The same turns and mirrors carry the whole set onto itself, and each row onto the other rows of its family. Which rows share a family with each named row? Give them in list order.
These 32 rows form 4 families of 8 rows each.
j_495: 20, 13, -33, -55, -18, 37, 2, -17, -12, 46, 9
j_600: 41, 6, -5, -10, 22, 18, -7, -21, 30, -50, -16
j_400: -23, -27, -8, -36, -9, -7, -29, 19, -6, 58, 3
j_657: -42, 25, 42, -25, 12, 3, 24, -5, -10, 11, 6
j_565: 24, -27, -44, -47, -2, -5, -51, 14, 17, -14, 18
j_729: -50, -28, -11, -41, -2, 16, -23, 16, 27, 37, 13
j_192: 11, 5, -32, -17, 7, 42, -22, -28, -46, 19, 14
j_772: 29, -21, -48, -31, -8, 13, -50, 18, 23, 14, -3
j_419: -26, -25, 15, -32, 25, -26, -17, 20, 50, -22, -13
j_291: 23, -22, 48, -48, -17, -10, -26, -23, 6, -3, 29
j_248: -14, 0, -42, 1, 45, 26, 3, 35, 10, -14, -4
j_752: -43, 7, -32, 0, 32, 20, -4, 23, 20, -7, -26
j_269: 17, -5, 27, -41, -24, -28, -22, -42, -5, 13, 28
j_780: -26, -42, 21, -20, 25, 3, 9, -5, 44, -39, -4
j_640: -39, -10, -2, -27, -29, -2, -12, 19, -17, 45, 17
j_997: 28, 17, 13, -28, 32, 24, 9, -19, 8, -55, -6
j_366: 46, -34, -35, -40, 11, 12, -45, 6, 13, -9, -10
j_836: 48, -45, -12, -35, 1, 21, -27, 1, 46, 9, 11
j_126: -12, -33, 27, -17, -2, -25, -21, 21, 52, -16, 8
j_102: 40, 29, 4, -21, 29, 23, -12, -28, 23, -40, 17
j_74: -51, 17, 3, -37, 6, 19, 39, -22, -13, -1, -5
j_531: -30, 18, 42, -8, 2, 3, 30, -21, -9, -20, 4
j_670: -37, -31, -18, -20, -8, -25, -6, 20, -16, 37, 8
j_550: 3, -24, 38, -55, -31, 4, 15, -9, 4, 3, 44
j_913: 30, 14, -8, -34, 0, 42, -3, -16, -46, 26, 9
j_723: -7, -7, -49, -20, 37, 34, -2, -14, 28, 4, -37
j_602: -7, -8, 17, -25, 16, -41, 4, 19, 52, -22, 9
j_325: -21, 23, 30, 8, 25, 4, 33, -21, -11, 12, 7
j_384: 45, -1, 1, -33, 10, 24, 34, -38, 4, -31, -9
j_601: 12, 31, -32, -21, -3, 43, 1, -23, -38, 10, -9
j_765: 44, -10, 26, -36, -38, -3, -15, -25, -6, 0, 28
j_592: -20, 11, -43, -17, 40, 24, 5, 24, -2, 5, -33

Same family as j_531: j_600, j_772, j_752, j_640, j_126, j_601, j_765
Same family as j_248: j_565, j_192, j_269, j_102, j_670, j_602, j_325
Same family as j_997: j_400, j_657, j_419, j_291, j_366, j_913, j_592

